In the rows, 128 means zero.
Each path below is one point turned by a fixed rotation once a step. After each direction that follows a path, write how fast that rotation turns it, in deg/step (0 if it stays still).
Each turn is a multiple of 5 degrees from 10 to 175, or 0.
Each row of a path follows its step; steps can be skipped.
Rotation 1:
step 0: [131 132 123 139 129 139 124 116 127 130 122 128 125 127 116 129 129 139
 134 137 130 117 124 134 123 126 128 132 128 122 110 129 124 139 133 131
 125 123 142]
step 1: [113 123 129 131 125 140 138 121 131 124 119 129 133 129 124 135 134 130
 126 128 124 107 125 124 124 125 124 117 135 128 124 119 123 140 131 135
 121 128 130]
step 2: [119 117 136 133 126 125 123 117 133 117 131 134 134 130 124 129 123 119
 125 131 127 113 131 114 123 137 125 132 128 128 118 116 123 124 125 117
 122 126 134]
step 3: [120 117 136 131 130 122 122 125 135 122 128 130 138 130 129 133 119 121
 126 126 130 118 118 137 135 129 127 144 120 138 126 123 133 143 132 123
 125 120 126]
step 4: [132 126 128 128 120 127 127 131 144 129 127 130 139 129 139 126 131 127
 117 129 129 121 130 137 137 131 127 134 113 116 112 123 130 138 118 128
 123 125 121]
step 5: [135 126 124 131 130 125 132 123 137 119 129 135 134 126 127 126 143 141
 123 134 140 120 124 139 135 127 123 131 117 127 131 124 135 128 115 130
 123 127 144]
step 6: [134 129 135 128 132 135 140 127 133 118 132 132 132 130 135 140 134 136
 132 130 134 117 128 130 119 130 128 125 125 143 128 126 137 131 110 134
 126 134 121]
step 7: [135 126 130 131 124 131 126 121 129 121 134 136 130 121 127 141 131 134
 136 130 133 121 135 133 115 130 129 133 127 132 114 134 132 112 126 125
 118 113 120]
step 8: [127 118 126 126 140 132 134 129 130 133 131 134 126 121 130 137 127 131
 125 124 118 111 129 145 130 127 137 124 130 134 124 136 127 125 135 133
 121 110 128]
step 9: [129 113 124 117 130 135 128 131 127 121 139 128 130 130 136 129 134 121
 120 126 123 117 128 130 125 123 145 123 120 122 118 126 113 118 126 131
 124 130 132]
step 10: [120 121 125 128 136 118 119 129 122 125 139 137 130 128 126 130 140 128
 126 133 135 121 118 139 127 129 143 141 130 131 132 116 121 120 129 133
 128 137 128]
Speeds:
[128 127 124 124 129 127 131 126 127 126 125 132 127 129 125 124 131 126
 126 126 129 127 127 129 123 127 127 126 126 127 128 127 127 129 127 130
 130 132 129]
85
Rotation 2:
step 0: [124 120 121 126 130 132 128 133 121 129 136 125 120 112 127 125 124 135
 125 118 114 127 127 127 128 130 128 132 130 122 134 134 132 122 138 121
 122 128 140]
step 1: [135 128 125 127 123 130 135 128 138 131 121 132 120 112 135 126 135 136
 125 134 118 137 131 126 118 139 130 121 126 129 121 132 136 131 133 128
 126 135 134]
step 2: [132 125 124 119 120 139 122 126 133 129 135 119 116 116 129 124 126 128
 122 135 127 123 122 134 118 135 134 130 126 124 137 123 122 120 123 127
 131 127 137]
step 3: [124 126 131 123 119 119 139 141 141 126 136 132 117 119 129 116 134 131
 125 131 130 125 121 128 125 126 129 122 136 133 129 127 136 121 134 124
 128 126 130]
step 4: [128 122 120 123 119 136 130 126 119 125 136 131 118 124 123 130 136 136
 126 124 114 127 123 134 118 125 129 118 129 124 119 133 122 121 132 121
 129 120 132]
step 5: [123 130 130 132 117 133 124 134 135 125 130 129 123 108 129 136 127 137
 117 130 116 138 125 129 130 130 126 119 128 134 131 126 132 122 132 132
 130 137 124]
step 6: [127 124 121 122 130 142 135 136 121 133 131 131 123 120 129 126 130 129
 123 134 127 127 128 127 117 130 143 117 118 127 140 124 132 117 134 129
 122 129 131]
step 7: [129 124 131 119 126 127 140 134 136 128 127 131 124 107 116 128 127 131
 125 135 122 129 116 129 129 132 131 124 137 122 128 130 128 129 125 124
 116 125 131]
step 8: [129 122 120 129 119 131 132 126 130 128 141 127 121 121 120 128 137 137
 117 134 124 126 129 140 119 123 132 134 119 127 121 130 142 126 128 129
 122 126 134]
step 9: [126 125 129 130 118 130 128 127 137 120 124 133 126 119 132 130 129 128
 122 138 113 126 127 131 123 125 132 127 135 138 132 127 126 110 127 116
 120 133 134]
step 10: [130 121 124 127 125 130 134 140 124 138 133 129 116 126 133 136 137 126
 120 147 122 133 121 130 125 127 131 118 126 126 129 122 129 121 125 124
 134 122 125]
Speeds:
[131 129 126 122 128 128 126 127 131 128 126 126 132 126 124 125 129 127
 127 130 130 127 129 128 125 127 130 130 130 127 126 125 131 130 130 126
 129 129 128]
65
[126 129 128 131 124 130 125 129 127 130 126 128 128 130 125 130 125 126
 129 131 126 130 133 127 125 132 128 128 128 130 127 129 129 127 129 125
 130 132 129]
90
[128 127 129 126 125 127 125 130 127 125 130 130 128 131 129 128 130 126
 128 129 129 129 126 129 128 125 126 125 130 129 126 126 125 124 131 127
 135 127 126]
55
